(in the rows, 128 means zero)
The same turns and mirrors carry the whole set onto itself, and each row onto the other rows of its family. Which rows share a family with each named row? Give them in list order.
These 16 rows form 4 families of 4 rows each.
k_660: 125	116	165	134	161	139	150	126	116	138	172	127	118	149	97	109	159
k_573: 141	107	154	138	149	124	139	175	120	143	143	163	149	166	119	110	145
k_109: 108	105	94	120	112	105	143	174	111	92	129	140	124	131	105	135	111
k_733: 114	102	105	141	107	82	118	150	122	130	94	116	84	104	162	139	145
k_466: 125	131	122	101	126	110	93	127	145	83	127	121	88	129	152	121	101
k_838: 140	105	111	99	100	85	100	166	133	121	115	127	86	120	157	135	127
k_887: 82	110	106	149	96	108	150	175	120	112	107	136	118	150	123	119	117
k_679: 149	126	152	141	188	121	109	103	126	109	142	129	112	115	148	126	147
k_810: 94	131	119	152	129	108	114	112	137	95	101	106	84	116	162	121	122
k_562: 146	98	172	152	161	91	126	133	128	120	179	120	107	116	121	133	156
k_928: 131	106	190	163	135	96	122	146	149	140	166	121	102	148	138	109	154
k_42: 118	119	170	141	155	139	149	129	121	144	165	126	118	156	101	101	160
k_46: 101	119	84	102	106	125	137	142	106	130	93	123	94	129	130	125	135
k_621: 106	119	87	91	103	127	132	149	110	128	99	126	94	135	129	121	131
k_723: 129	103	140	165	166	120	156	158	102	138	133	152	150	138	115	125	161
k_692: 136	135	174	146	160	126	103	119	152	132	130	133	108	154	167	97	141

Which other rows belong to the same family as k_660? k_42, k_46, k_621
Which other rows belong to the same family as k_887? k_573, k_109, k_723
Which other rows belong to the same family as k_928? k_733, k_838, k_562

The same turns and mirrors carry the whole set onto itself, and each row onto the other rows of its family. Which rows share a family with each named row? Give them in list order.
These 40 rows form 5 families of 8 rows each.
k_123: 146	154	134	148	111	151	96	112	145	138	114
k_886: 138	114	114	88	138	153	127	136	98	101	133
k_648: 133	147	130	135	138	158	86	110	141	123	93
k_716: 139	87	116	101	132	103	101	148	110	128	103
k_741: 148	117	143	131	130	137	97	94	155	143	84
k_169: 133	157	146	119	142	96	131	89	147	91	132
k_958: 102	143	157	117	131	106	103	113	86	141	154
k_597: 167	102	118	161	142	116	132	116	122	114	110
k_353: 143	137	162	94	144	66	128	127	140	123	133
k_939: 125	150	166	129	141	111	85	114	115	165	102
k_791: 144	141	173	133	137	127	89	142	137	158	98
k_364: 134	126	198	104	147	123	118	97	130	153	133
k_503: 130	142	115	148	158	119	116	126	137	96	94
k_404: 153	97	130	143	109	147	106	101	145	137	103
k_117: 103	86	146	130	120	122	125	129	98	141	151
k_997: 138	134	147	120	130	153	111	177	126	121	119
k_187: 146	150	178	83	134	119	124	103	122	160	122
k_193: 118	123	141	94	125	96	113	171	132	133	112
k_373: 128	77	140	144	125	100	125	129	100	146	129
k_652: 157	112	118	84	128	152	133	103	107	111	120
k_634: 77	108	152	140	122	117	113	127	123	143	122
k_277: 135	147	119	166	134	106	136	130	137	113	106
k_623: 141	152	139	132	111	143	115	101	119	118	171
k_452: 147	150	154	126	144	116	152	114	157	90	119
k_547: 169	124	128	147	164	106	126	105	137	108	99
k_397: 96	141	150	109	123	102	118	100	110	113	163
k_784: 130	99	142	123	123	135	125	113	102	114	179
k_836: 129	136	141	115	127	152	143	162	138	99	120
k_377: 116	97	118	91	127	134	105	156	109	121	116
k_418: 145	101	154	81	130	114	120	83	117	153	104
k_894: 153	96	141	121	110	141	126	88	119	118	161
k_559: 167	101	141	94	151	77	115	105	116	118	127
k_26: 134	118	183	114	160	79	129	115	140	119	143
k_829: 141	139	146	138	146	139	114	107	107	100	174
k_584: 169	116	155	121	165	80	120	95	138	117	124
k_155: 154	144	145	94	163	148	126	132	106	95	143
k_788: 143	113	170	110	139	116	113	80	141	159	98
k_544: 156	156	144	81	133	151	139	127	113	118	137
k_970: 96	109	150	93	131	122	107	155	136	132	101
k_440: 96	125	137	152	117	95	125	139	112	145	127

Which other rows belong to the same family as k_623? k_123, k_353, k_187, k_193, k_277, k_544, k_440
Which other rows belong to the same family as k_373? k_716, k_597, k_404, k_652, k_418, k_894, k_559
Which other rows belong to the same family as k_26? k_648, k_364, k_503, k_634, k_829, k_155, k_970
Which other rows belong to the same family as k_784? k_886, k_741, k_117, k_547, k_377, k_584, k_788

